Read these off the row that follows.
1) Which number is the entry at the centre?
2) Which number is the entry just left of 102?
3) Which number is the smallest entry?
4) Which number is the entry just right of -621?
[-621, -603, -150, -125, 123, 778, -415, 102, -362, 634, 679, 56, 99, 408, -136]
1) 102
2) -415
3) -621
4) -603

((4078, 3318, 4560, 3790, 4334, 2938, 2794, 4896, 5069, 4670), (2922, 6438, 3201, 3020, 3306, 2195, 2286, 2930, 4617, 4682), (4083, 4532, 5055, 4780, 4938, 4737, 3825, 5849, 4071, 4643), (3911, 5252, 4499, 5300, 4342, 5690, 4057, 4327, 5343, 5161), (4254, 3892, 4362, 4645, 3213, 3830, 5116, 4721, 4970, 4908), (5397, 5086, 4437, 5411, 4519, 4192, 5219, 3595, 3539, 4626), (4908, 5788, 4950, 4719, 5284, 4899, 4257, 3202, 6846, 5002), (3398, 5361, 6701, 5505, 7409, 4004, 4613, 5295, 4510, 3754), (5566, 4001, 4493, 5163, 5053, 5395, 4628, 3716, 2862, 4630), (4330, 5161, 4294, 6097, 4241, 4655, 6240, 6498, 6146, 5968), (3934, 3732, 4440, 4402, 4420, 5801, 3594, 5073, 4239, 2819), (5106, 5493, 3686, 4499, 3988, 4150, 4141, 4572, 5657, 4880), (4438, 4909, 6056, 4813, 2942, 4775, 5877, 4029, 5264, 6013), (4799, 6738, 4844, 4152, 3989, 3243, 6606, 4596, 5880, 4594), (6306, 6175, 7782, 3361, 7396, 4226, 3823, 1402, 1994, 5311))
Which number is the third largest entry?
A: 7396
The entry just right of 5801 is 3594
Which number is the entry just left of the largest entry?
A: 6175
The entry just left of 7396 -> 3361
Which number is the entry just right of 4402?
A: 4420
The second largest entry: 7409
The entry just left of 3361 -> 7782
Which number is the first entry in reading order?
A: 4078
Which number is the entry just right of 3989?
A: 3243
Which number is the entry just right of 5395?
A: 4628
Which number is the smallest entry?
A: 1402
The entry just left of 3686 is 5493
The entry just left of the smallest entry: 3823

A =
[[ 881 -318  107 -444 -178  180 -410 -908    0  472]
 [-141  422  514 -398  785  919  547 -222  103 -498]]
Rows and columns are numbered from 1.
Find the entry at row 1, column 1.
881
The entry just left of the largest entry: 785
Find the entry just right of the smallest entry.
0
The entry just left of 547: 919
The entry at row 2, column 2: 422
Find the entry just right of 881.
-318
The entry in the bottom-right corner: -498
Find the minimum.
-908

data =
array([[41, 35, 35, 79, 73, 39, 55, 63],
       [51, 53, 33, 36, 54, 65, 44, 49],
       [56, 38, 88, 42, 27, 50, 14, 53],
       [54, 58, 33, 35, 48, 57, 51, 68],
       [45, 78, 28, 71, 46, 52, 78, 43],
       [47, 76, 26, 91, 29, 46, 84, 59],
       [44, 58, 56, 45, 35, 74, 91, 45],
       [59, 62, 57, 43, 31, 64, 77, 39],
       [51, 81, 65, 71, 45, 26, 50, 42],
       [65, 84, 51, 37,  4, 80, 22, 47],
       [39, 37, 49, 24, 58, 98, 40, 50],
       [89, 57, 58, 71, 54, 62, 58, 26]])
Counting starts at 1.
The entry in the bottom-right corner: 26
The top-right entry is 63
Find the bottom entry of the column that holds the largest entry.
Answer: 62
Find the entry in row 1 and column 1.
Answer: 41
Find the bottom entry of the column that holds the smallest entry.
Answer: 54
The largest entry -> 98
The entry in row 1 and column 2 is 35
Find the entry just right of 22.
Answer: 47
Find the entry directly above the largest entry.
Answer: 80
The entry just left of 24: 49
The entry in row 1 and column 3 -> 35
Find the entry just right of 89.
Answer: 57
The minimum: 4
The entry in row 3 and column 1 -> 56
Find the entry just right of 36.
Answer: 54
Find the entry just right of 27.
Answer: 50
Find the top entry of the column that holds the smallest entry.
Answer: 73
The entry at row 2, column 1 -> 51
Find the entry in the bottom-left corner.
Answer: 89
The entry in row 2 and column 2: 53
The entry directly above the smallest entry is 45
Find the entry in row 2 and column 3.
Answer: 33
Find the entry just left of the smallest entry.
Answer: 37

Read these off the array that follows. Rows and columns are numbered from 1.
1) Which number is the entry at row 1, column 1?
2) Which number is the entry directly below 4?
3) Which number is the entry directly above -58?
4) Which number is the entry in the bottom-right corner?
5) Which number is the entry directly below -54?
6) Which number is the entry in row 1 and column 3?
7) Which number is the entry in row 2 and column 1?
8) Which number is the bottom-left entry?
[[50, 67, 44, 51],
[-13, -62, -27, -58],
[-2, 59, -40, 4],
[-9, -29, 28, -61],
[42, 6, 0, -4],
[-38, -54, 26, -68],
[14, -37, -42, 1],
[-51, 14, -47, 48],
[16, -50, 52, 33],
[57, 14, 17, -1],
[-43, 64, -25, -22]]
1) 50
2) -61
3) 51
4) -22
5) -37
6) 44
7) -13
8) -43

Read these off the table that follows. Rows and columns are numbered from 1.
1) Report the entry in the bottom-left corner.
2) Report the entry in the bottom-right corner.
3) Report the entry in row 1 and column 2.
4) Report the entry at row 1, column 3.
5) Report the entry just right of -3.
6) Report the entry at row 2, column 3.
7) Report the top entry of the column that holds the largest entry.
-76	3	-22	-55	-6	-16	-47
-45	-22	-44	-31	-2	-24	-37
75	-14	7	54	8	1	42
68	-37	-30	39	6	-16	28
-76	5	-19	-56	-6	-15	-48
-29	-32	-44	-23	-3	-24	-30
39	26	50	24	3	22	33
51	-38	-44	28	6	-23	16
-68	35	28	-50	-4	11	-31
57	-38	-35	37	8	-20	16
72	5	27	50	8	10	41
64	17	39	40	7	15	39
-16	38	51	-13	2	22	2
-74	-1	-28	-56	-6	-18	-45
-75	1	-29	-56	-6	-17	-48
1) -75
2) -48
3) 3
4) -22
5) -24
6) -44
7) -76
